In the data rows, 128 means zero.
Here are some rows, each followed by its group. Groups can overlap.
[170 103  96 100 101  97  67 113 165 168 183 153 112 172 161 166 100 109  98 105  90 105  92  98  87 107 170 161 117 106 176 109 146 102 138] pb
[104 103  96 100 101 161 133 113 165 168 109 153 112 105 161 136 100 109 162 173 159 173 157  98 153 176 170 161 117 106 102 109 146 167 108] cd
[104 103 160 164 165 161 145 196 101 103 109 153 112 105  97 135 164 181 162 105 132 105  92  98 153 176 170 161 117 106 108 109  72 167  93] gt
[104 168 160 164 165 161 174 113 101 168 109 153 193 172 161 117 164 181 162 105 128 105  92  98 153 176 170 161 217 175 143 109  72 102 100] cd
[104 168 160 164 165 161 179 113 165 168 109  86 112 105  97 123 164 109  98 105 128 105  92 163  87 107 103  97 117 106 106 109 146 167 193] jp
[104 103 160 164 165 161 145 196 101 103 109 153 112 105  97 136 100 109 162 173 135 173 157 163 153 107 103  97 117 175 138 109 146 102 123] nl
[104 103  96 100 101  97 149 196 165 103 183  86 112 172 161 185 164 181  98 105 121 105  92  98  87 107 103 161 117 175 183 109  72 102 110] gt
[170 168 160 164 165  97 168 113 101 103 109 153 112 105  97  74 164 109  98 105 138 105 157 163 153 107 103  97 117 106 114 109  72 102 109] sc
[104 103  96 100 101  97 120 113 165 168 183 153 112 105  97 150 164 181 162 173 137 173 157  98 153 176 170  97 117 106  75 109 146 102 154] cd
[104 103  96 100 101  97 138 113 165 168 183  86 112 105  97  88 164 109 162 173 137 173  92  98 153 107 103  97 117 175 137 182 146 167 134] pb
[104 103  96 100 101  97  71 113 101 168 109 153 193 172 161 164 164 181  98 105  90 105  92  98 153 107 103 161 117 106 119 182 146 167 137] pb
[170 168 160 164 165 161 127 196 101 103 109 153 112 172 161 139 100 109 162 173 146 173 157 163 153 107 103  97 117 106  86 109 146 102 124] sc
[104 103  96 100 101  97  83 113 101 103 109 153 193 172 161 110 100 109  98 105  90 105  92  98 153 176 170 161 117 106 121 109  72 102  90] mr
[104 103  96 100 101  97  67 113 101 103 109 153 112 172 161 176 100 109  98 105  77 105  92  98 153 176 170 161 117 106 104 109 146 102 133] mr
[104 103  96 100 101  97 119 113 101 103 183 153 112 105 161 117 164 109  98 105 117 105  92  98 153 176 170 161 117 175 159 109 146 102 133] mr
[170 168 160 164 165 161 145 113 101 103 109  86 112 172  97 128 100 109 162 105 129 173 157 163  87 107 170  97 117 175 182 109 146 102 126] fs
[104 168 160 164 165 161 173 113 101 168 109 153 112 105 161  40 100 109  98 105 127 173 157 163 153 176 170 161 117 106  93 109 146 102 144] cd
[104 103 160 100 101  97 144 113 165 168 109  86 112 105  97 117 100 109 162 173 182 173 157  98 153 176 170 161 117 106 111 109 146 102 125] cd
[104 168 160 164 165 161 180 113 101 103 109  86 112 105  97  98 100 109  98 173 155 173 157 163  87 107 103  97 117 106  98 182 146 167 180] fs
[104 103 160 100 101  97  98 113 101 103 109 153 193 172 161 158 164 109  98 105  65 105  92  98 153 176 170 161 217 175 109 109 146 102 162] mr
[104 103 160 100 101  97 154 196 165 103 109 153 112 105 161 158 164 181 162 105 129 105  92  98 153 107 170 161 117 175 170 109 146 167 127] cd
[104 103  96 100 101 161 124 196 165 168 183 153 112 105  97 144 100 109  98 105  93 105 157 163  87 107 103  97 117 106  87 109 146 167 184] jb
[104 103  96 100 101  97  92 113 101 103 109 153 112 172 161 174 100 109  98 105  66 105  92  98 153 107 170 161 117 106 122 109 146 102 123] mr
[104 103 160 164 165 161 160 113 101 103 109 153 112 105  97 115 100 109 162 173 158 173 157  98 153 107 103  97 117 106 146 182 146 167 124] nl
[170 168  96 164 101  97 154 196 165 168 109  86 193 172 161 195 164 181 162 173 139 105  92  98  87 107 103 161 217 175 157 109  72 102  93] cd
[104 103  96 100 101  97 102 113 165 168 109  86 112 172 161 206 164 181  98 105  94 105  92  98  87 107 103  97 117 106 111 182 146 167 127] pb
[104 103  96 100 101 161 141 113 165 168 109  86 112 105  97 120 164 181 162 105 153 105  92  98  87 176 170 161 217 106 152 109  72 102 103] cd
[104 168  96 164 165 161 172 196 101 103 109  86 112 105  97 113 100 109 162 173 145 173 157 163  87 107 103  97 117 106 153 109 146 102 132] fs
[170 103  96 164 101 161 178 196 165 168 109  86 112 105  97 117 100 109 162 173 191 105 157  98  87 107 103  97 117 106 128 182 146 167 102] nl
[104 168  96 100 101  97 139 196 165 168 109  86 193 172 161 178 164 181 162 105 163 105  92  98 153 176 103  97 117 106 124 109  72 102  63] cd
[170 103  96 100 101  97  95 113 165 103 183 153 112 105  97 138 100 109  98 105  96 105 157 163 153 176 170  97 117 106  89 109 146 167 108] cd
[104 103  96 100 101  97  79 113 101 103 183 153 193 172 161 153 164 109  98 105  86 105  92  98 153 176 170 161 117 106 129 109 146 102 147] mr
[104 168  96 164 165 161 139 113 101 103 109 153 112 105 161 114 100 109  98 105  98 105 157 163  87 107 103  97 117 106  91 109 146 167 189] jp
[170 168 160 164 165 161 172 196 101 103 109  86 112 105  97 110 100 109  98 173 105 173 157 163 153 107 103 161 117 175 172 182  72 102 116] fs
[104 103  96 100 101  97 115 113 165 168 183 153 112 105 161 117 100 109 162 105 152 173 157 163 153 107 103  97 117 106  98 182 146 167 190] jb
[104 103  96 100 101  97  62 113 101 103 183 153 112 172 161 147 100 109  98 105  87 105 157 163  87 107 103  97 117 106  79 182 146 167 162] jb
[104 103  96 100 101  97  85 113 101 103 109 153 193 172 161 150 164 109  98 105  87 105  92  98  87 176 170 161 117 106 130 109 146 167 123] mr
[170 168 160 164 165 161 149 113 101 103 109 153 112 105 161 114 164 181 162 105 109 105  92  98  87 176 170 161 217 175 158 109 146 102  99] cd
[104 103 160 100 101  97 144 113 165 168 109  86 112 105  97  86 164 109 162 173 176 173  92  98 153 107 103  97 117 106 104 109 146 102 137] cd
[104 103 160 100 101 161 167 113 165 103 109  86 112 105  97 104 100 181 162 173 150 105  92  98 153 107 103  97 117 106 113 182 146 167 140] pb
[104 103 160 100 101  97 100 113 101 103 109 153 193 172 161 131 164 109  98 105 110 105  92  98 153 176 170 161 117 175 134 109  72 102  95] mr
[104 103  96 100 101  97  83 113 101 103 109 153 193 172 161 153 164 109  98 105  87 105  92  98 153 176 170 161 117 106 101 109 146 102 119] mr
[170 103  96 100 101  97  97 113 165 168 183 153 112 105  97 107 100 109 162 173 192 173 157 163  87 107 103 161 117 106 129 182 146 167 126] jb
[170 103  96 100 101  97 126 196 165 168 183  86 112 172  97 122 164 109  98 105 108 105 157 163  87 107 103  97 117 106 102 109 146 102 144] jb
[104 103 160 164 165 161 155 113 165 168 109  86 112 105  97 121 100 109 162 173 194 173 157  98  87 107 103 161 117 106 142 182 146 167 127] nl
[170 168 160 164 165  97 105 113 101 103 109 153 112 105 161 166 164 181  98 105 128 105  92  98  87 107 103  97 117 106 121 182 146 167 138] fs
[170 103 160 100 101  97 146 113 165 168 109  86 112 172 161  86 100 109 162 173 125 173 157  98 153 176 170  97 117 106 121 109  72 102  94] cd
[104 103  96 100 101  97  85 113 165 103 183 153 112 105  97 134 164 109  98 105 166 105 157 163  87 107 103  97 117 106 111 182 146 167 169] jb
[104 103  96 100 101  97  81 113 165 168 183 153 112 105  97 138 100 109  98 105 128 105 157 163 153 107 103 161 117 106 127 182 146 167 119] cd
[170 103  96 100 101  97 127 196 165 168 109  86 193 105  97 127 100 109  98 105 120 105 157 163  87 107 103  97 117 106 112 182 146 167 158] jb
[104 103  96 100 101  97 121 113 165 168 109  86 112 105  97 143 100 109 162 173 144 173 157  98 153 176 170  97 117 106  94 109 146 102 126] cd
[104 168 160 164 165 161 186 196 101 103 109 153 112 105 161 113 164 181 162 105  92 105  92  98 153 107 170  97 117 106  98 109 146 102 112] gt
[104 168 160 164 165 161 137 113 101 103 109 153 112 105  97 127 100 109 162 173 153 173 157 163  87 107 170 161 217 106 167 109 146 102 122] cd
[104 103 160 100 101  97 126 113 165 103 183 153 112 172  97  92 164 181 162 173 114 173  92  98 153 176 170  97 117 106  84 109 146 102 110] cd
[104 103 160 100 101  97 156 196 165 168 109  86 112 172 161 176 164 181 162 105 122 105  92  98 153 176 170 161 117 175 118 109  72 102 100] gt
[104 103 160 100 101 161 148 113 165 168 109 153 112 105 161 133 100 109  98 105 103 105 157 163  87 107 103  97 117 106  90 182 146 167 189] jb
[104 103  96 100 101  97 100 113 165 168 183 153 112 105  97 105 164 181 162 173 153 173  92  98 153 176 170 161 117 106 107 109  72 102 113] cd
[104 168 160 164 165 161 102 113 101 103 109 153 112 105  97 165 100 109 162 173 169 173 157  98 153 107 103 161 117 106 181 109 146 167 113] fs
[170 168 160 164 165 161 119 113 101 103 109 153 112 172  97 153 100 109  98 105 141 173 157 163  87 107 103 161 117 106 153 182 146 167 141] fs
[170 168  96 164 165 161 144 113 101 103 109  86 112 105  97 141 100 109  98 105 110 105 157 163  87 107 103  97 117 175 176 109 146 102 113] fs
[104 103  96 100 101  97  93 113 165 168 183 153 112 105  97 101 100 109  98 105 141 105  92 163 153 107 103  97 117 106 106 182 146 167 161] cd
[170 168  96 164 165 161 154 196 101 103 109 153 112 105  97 142 164 109  98 105 114 105 157 163  87 107 103  97 117 106  67 109 146 102 199] jp
[170 168 160 164 165 161 124 113 165 168 109  86 112 105 161 138 100 109 162 105 155 173 157 163  87 107 103 161 117 106 197 109  72 167 116] fs
[104 103  96 100 101  97  63 113 101 103 109 153 193 172 161 132 100 109  98 105 110 105  92  98 153 176 170 161 117 106 115 109  72 102 106] mr
[170 103 160 100 101  97 107 113 165 168 183  86 112 105  97 150 164 181 162 173 142 105 157  98 153 176 170 161 117 106 101 109  72 102 102] cd
[104 168 160 164 165 161 146 113 101 103 109  86 112 105  97 107 100 109 162 105 136 105 157 163 153 107 103 161 117 106 133 182 146 167 121] fs
[170 168 160 164 165  97 118 113 101 103 109  86 112 105  97  93 100 109  98 105 129 105 157 163 153 107 103  97 117 106 118 182 146 167 166] cd
[104 168 160 164 165 161 178 196 101 103 109  86 112 105  97  97 100 109 162 173 124 173 157  98 153 107 170 161 217 175 168 109 146 102  99] fs
[170 168 160 164 165 161 109 113 101 168 109  86 112 105  97 108 164 109  98 105 114 105 157 163  87 107 103  97 117 106  97 109 146 167 159] jp
[104 103 160 100 101  97  90 113 165 168 183 153 112 172 161 133 100 109  98 105 106 105 157 163 153 176 170 161 117 175 114 109 146 102  81] cd
[104 103  96 100 101  97  83 113 101 103 109 153 193 105 161 115 100 109  98 105 109 105  92  98 153 176 170 161 117 106 138 109  72 102 100] mr
[104 168 160 164 101 161 181 113 165 168 109  86 112 172 161 128 164 181  98 105 140 105  92  98 153 107 103 161 217 175 179 109  72 102 110] gt
[104 103  96 100 101  97  71 113 101 103 109 153 112 172 161 193 100 109  98 105  72 105  92  98  87 107 170 161 117 106 119 109 146 102 120] mr
[170 103 160 100 101  97 154 113 165 168 183  86 112 105  97 152 100 109 162 173 178 173  92  98 153 176 103 161 117 106 104 109  72 102 132] cd
[170 168 160 164 165  97 145 113 101 168 109  86 112 105  97 119 100 109  98 105 100 105 157 163 153 176 170 161 217 175 137 109  72 102 100] sc
[170 168  96 164 101 161 171 196 101 103 109  86 112 105  97 140 164 109  98 105 111 105  92 163  87 107 103 161 117 175 180 109 146 102 133] fs
[170 168 160 164 165 161 133 113 101 103 109  86 112 105  97 155 100 109  98 105 112 105 157 163 153 107 103  97 117 106  90 109 146 102 107] nl
[104 103  96 100 101  97  85 113 101 103 183 153 112 105 161  89 100 109  98 105  96 105  92 163 153 176 170 161 117 106 134 109 146 102 122] cd
[170 168 160 164 165 161 173 113 165 103 109  86 112 105 161 122 100 109 162 105 160 105  92  98 153 176 170  97 117 106 107 109 146 102 129] sc
[104 103  96 100 101  97  79 113 101 168 109 153 112 172 161 106 164 109  98 105 123 105  92  98 153 176 170 161 217 175 163 109 146 102 125] mr
[170 168 160 164 165 161 167 113 101 103 109 153 112 172 161 113 164 181 162 105  86 105  92  98 153 176 170  97 117 175  93 109 146 102 126] gt
[170 168 160 164 101  97 110 113 101 103 109  86 193 172 161 147 164 181  98 105 106 105  92  98  87 107 103  97 117 175 131 182 146 167 109] fs
[104 103  96 100 101  97  80 113 101 103 183 153 193 172 161 156 100 109  98 105  93 105  92  98 153 107 170 161 117 106 130 109  72 102 101] mr
[104 103  96 100 101  97 123 113 165 168 183 153 112 105 161  96 100 109 162 105 118 105 157 163  87 107 103  97 117 106 125 109 146 102 167] jp
[104 103  96 100 101  97 166 113 165 168 109  86 112 105  97 122 100 109 162 173 148 105  92  98  87 107 103  97 117 106 115 182 146 167 167] cd
[170 168 160 164 165 161 151 113 101 103 109 153 112 105  97 111 100 109  98 105  86 105 157 163 153 107 103  97 117 106  96 109 146 167 173] jp
[104 103  96 100 101  97  72 113 101 103 183 153 193 105 161 189 164 181 162 105 125 105  92  98 153 176 103  97 117 106 117 109  72 102  70] gt
[170 168 160 164 165 161 147 113 101 168 109 153 112 105 161 116 100 109 162 173 178 105 157 163  87 107 103  97 117 175 178 109  72 102  86] fs
[104 103  96 100 101  97  79 113 101 103 109 153 193 172 161 143 100 109  98 105 100 105  92  98 153 176 170 161 117 106 117 109 146 102 107] mr
[104 103  96 100 101  97 138 113 165 168 109 153 112 105  97 117 100 109 162 173 122 173 157 163 153 176 170 161 117 175 123 109 146 102 137] cd
Which 3 groups are nearest to each row below, nearest first, going by the distance to the centre of the group?
[104 103  96 100 101  97  96 113 165 168 109 153 193 172 161 181 164 181  98 105 115 105 157  98 153 107 170 161 217 175 153 182  72 102  95] -> mr pb gt
Which 4 groups are nearest to each row below, nearest first, going by the average distance to the group's rows?
[104 103  96 100 101  97  83 113 101 103 109 153 112 172  97 153 164 109  98 105 100 105  92  98 153 176 170 161 117 106 135 109 146 102 132] -> mr pb cd gt
[104 103 160 100 101 161 147 113 165 168 109 153 112 105 161 115 100 109  98 105 130 105  92 163  87 107 103  97 117 106 102 109 146 167 194] -> jp jb pb nl
[104 103  96 164 165 161 155 113 165 168 109  86 112 105 161 192 164 181 162 105 130 105  92  98 153 107 103 161 117 106 123 182 146 167 133] -> pb nl gt jp
[104 103 160 164 165 161 152 113 165 103 109  86 112 172 161 117 100 109  98 105 105 105  92 163  87 107 103  97 117 106  96 109 146 167 197] -> jp jb nl fs
[104 103 160 100 101  97 125 113 165 168 183  86 112 172 161 198 164 181  98 105 112 105  92  98  87 107 103  97 117 175  99 182 146 102 144] -> pb jb gt mr
[170 103  96 100 101  97 117 113 101 103 109 153 112 172 161 118 164 109  98 105  76 105  92  98 153 176 170 161 117 175 111 109 146 102 128] -> mr gt pb cd
[104 168 160 164 165 161 126 113 101 168 109  86 112 172 161 112 100 109  98 105 155 105 157 163  87 107 103 161 117 106 185 109  72 102  95] -> fs sc jp nl
[104 103 160 100 101 161 115 113 165 168 183 153 112 105  97 123 100 109 162 173 143 173 157  98 153 176 170 161 117 106  94 109 146 102 123] -> cd nl jb mr
Which 3 groups are nearest to each row below, nearest first, going by the average distance to the group's rows?
[170 103  96 100 101  97  78 113 101 103 109 153 193 172 161 160 164 109  98 105  93 105  92  98  87 107 170 161 217 175 154 109 146 102 115] -> mr pb gt
